Each row has a name. After each piece below comes the name of the row it's from, unless a question asks for something else. Each question is about the rows just above it.

[117 148 163  96 140] = <75>
[129 117 119 100 117] = <64>
[166 163 185 155 152] = <80>
[163 148 118  93 103] = <126>
What comes right after [129] in the named rows?	[117]
Which entry of <126> is missing from [103  93 118 148]?	[163]
[163 148 118  93 103] is in which row?	<126>
The entry that follows [118]:	[93]
Which entry of <80> is missing from [185 163 155 166]?	[152]
find: [117 148 163  96]	<75>

[103 153 154 141 109 127 159] = <97>
[149 165 110 104 141 113 107] = <69>
[153 152 151 160 147 147  67] = <106>
[ 95  94 162 178 104 154 133] = <159>
[134  98 122 111 139 126 161] = <70>
[161 121  98 139 111 126 134] = <100>
The entry that follows [95]:	[94]
Shuffled <97> with one entry gone: [109 154 141 127 103 159], missing	[153]
Put [161 126 139 111 122  98 134] back in order: which row is it?	<70>
What comes right after [160] in the named rows?	[147]

[130 116 136 111 137 119] = <30>
[134 137 119 101 151 114] = <180>
[114 134 149  80 163 145] = <15>
[129 131 153  98 137 146] = <52>
[111  98 131 128 153 137] = <78>
[118 145 135 159 143 132] = <137>
[136 120 133 160 159 132] = <46>
[114 137 120  74 117 142] = <174>
[139 145 135 159 143 132] = <168>
[141 142 122 133 132 120] = <90>
[141 132 120 142 123 133] = <214>
[133 122 132 120 141 141] = <24>
Which row holds these entries in another order? [120 123 132 133 141 142]	<214>
Put [120 132 133 122 142 141] back in order: which row is it?	<90>
Put [ 98 129 131 137 146 153] back in order: which row is it?	<52>
What comes right after [118] in the named rows?	[145]

[ 64 135  99 125 112 111]  <43>
[108 167 129 160 158 168]  <36>
[125 113  64 135  99  63]  <16>
Which entry of <36> is missing from [108 160 129 168 158]?	[167]
find: [ 64 135  99 125 112 111]	<43>
[ 64  99 111 112 125 135] is which row reordered?	<43>
The entry that follows [112]:	[111]
Shuffled <43> with one entry gone: [135 125 111  64  99], missing	[112]
find: [129 160 158 168]	<36>
Put [ 63  99 135  64 113 125] back in order: which row is it?	<16>

[201  65 130 112 183] -> <44>
[196 156 114 135 196] -> <45>
[ 86 123 141 161 165] -> <12>
[100 151 175 189  84] -> <19>
[165 185 104 112  99] -> <89>
<89> without one entry, shuffled: [ 99 185 165 112]. Gone:	[104]
Give the next entry after [100 151 175].	[189]
Which entry of <12> is missing from [161 141  86 123]?	[165]

[145 152 151 148 126 145 150 145 142 112] = <60>
[151 160 131 132 129 150 159 134 147 130] = <47>
[115 112 146 140 165 115 112 133 116 138] = <53>
[128 124 129 130 128 128 126 132 129 160] = <31>
[145 152 151 148 148 145 150 145 142 112] = <28>
[121 112 158 155 148 121 118 151 125 138] = <154>
[125 125 155 148 166 124 124 142 125 121] = <164>
[121 112 158 155 148 121 115 120 125 138] = <120>
[123 129 162 151 186 123 125 140 122 103] = <153>
Right after [120] comes	[125]
Shuffled <28> with one entry gone: [145 148 142 152 145 145 148 151 112], missing	[150]
find: [165 115 112 133 116]	<53>

[180  70 129 138 133  59 177 181 116 127 141  99  60 111 181 115 150 180
 135 143  60 178 104 147 131  60 158 167  59 174  56] -> <2>
[109 173 112 110 112 173 110 110 142 132 126 153 173 146 110 165 123 110
 112 126 171 109 150 124 114 170 118 116 171 111 173] -> <81>
[ 74 187 127 123 127 194 200  75 138 127 115 155 199 145  71 135 109  74
 124 113 199  70 149 198 126 197  98  91 198  82 196] -> <26>
[ 71 187 126 124 128 197  65  70 140 125 109  71 197 144  66 123 103  70
 126 110 196  67 151 147 128  56 160 171  58 179  58] -> <141>
[ 71 187 126 124 128 197  65  70 140 125 109 149 197 144  66 123 103  70
 126 110 196  67 151 109 124 197  97  82 196  77 195] -> <130>
Right after [142] comes	[132]
find: [ 71 187 126 124 128 197  65  70 140 125 109  71 197 144  66 123 103  70
 126 110 196  67 151 147 128  56 160 171  58 179  58]	<141>
Shuffled <26> with one entry gone: [ 74 113 138  75 199  91 196 124  70 123 127  74  71 198  98 126  82 135
 145 199 127 197 187 198 127 155 149 109 200 115], missing	[194]
Which entry of <2> is missing from [ 59 177 135 181 150 127  60 133 181 104 143 141  99 147  60 167 129 115
 174 180 180 138 131  56  60 178  59  70 111 116]?	[158]

[139 130  74 166 170  55  65 169  71 102 131 136 133 141 188 132 173] : <74>
[ 75 166  71  65  72  79  80  81  69 102 100  74  55 169 170 169  77] : <22>
[ 82  87  69  80 159 159 160  73  88  68  90 151  87  83  86  87  87] : <68>
[ 71  79  71  55 170 166 174  65 102  74  80 169  77  69  81  75 100] : <73>
[ 94  90 107 105 164 161 163 123 128 109  91 159  89  94 131  92 126] : <39>
[178 175 186 195  89  96  91 182 162 187 174  96 176 178 165 174 164] : <37>
[169 158 181 194 102 106 104 195 163 181 160 105 160 167 180 162 165] : <8>
[ 75  79  64  57 167 164 167  67  92  65  83 160  77  73  84  79  92] : <170>
[176  89  96 186  91 178 195 178 174 164  96 162 174 182 175 187 164] : <38>
[ 55  65  69  71  71  74  75  77  79  80  81 100 102 166 169 170 174] is which row reordered?	<73>
find: [169 158 181 194 102 106 104 195 163 181 160 105 160 167 180 162 165]	<8>
What is the next entry after [ 71  55 170 166 174  65 102  74]?	[80]
Put [164 178 175 186 195  89  96  91 182 162 187 174  96 176 178 165 174] back in order: which row is it?	<37>
[ 92  79  84  73  77 160  83  65  92  67 167 164 167  57  64  79  75] is which row reordered?	<170>
What comes right after [104] in the named rows?	[195]
Shuffled <22> with one entry gone: [ 71 169  55 100  79 166  74  80  72  77  75  81  69 102 170 169], missing	[65]

[126 126 133 117 117 124 133 126 132 119 118 183 120 126 125 135] = <57>
[126 129 165 119 122 124 113 126 130 125 128 158 141 125 132 132] = <32>
[117 126 132 126 119 135 133 126 117 133 125 182 120 118 126 119] = <40>
<57> without one entry, shuffled: [117 126 120 117 118 124 126 132 125 126 183 133 133 126 135]. Gone:	[119]
<32> without one entry, shuffled: [128 126 141 113 125 132 122 130 124 126 129 132 158 165 125]. Gone:	[119]
find: [126 129 165 119 122 124]	<32>
[119 120 133 125 126 135 126 133 126 132 183 117 126 124 118 117] is which row reordered?	<57>
Which row holds [117 126 132 126 119 135 133 126 117 133 125 182 120 118 126 119]?	<40>

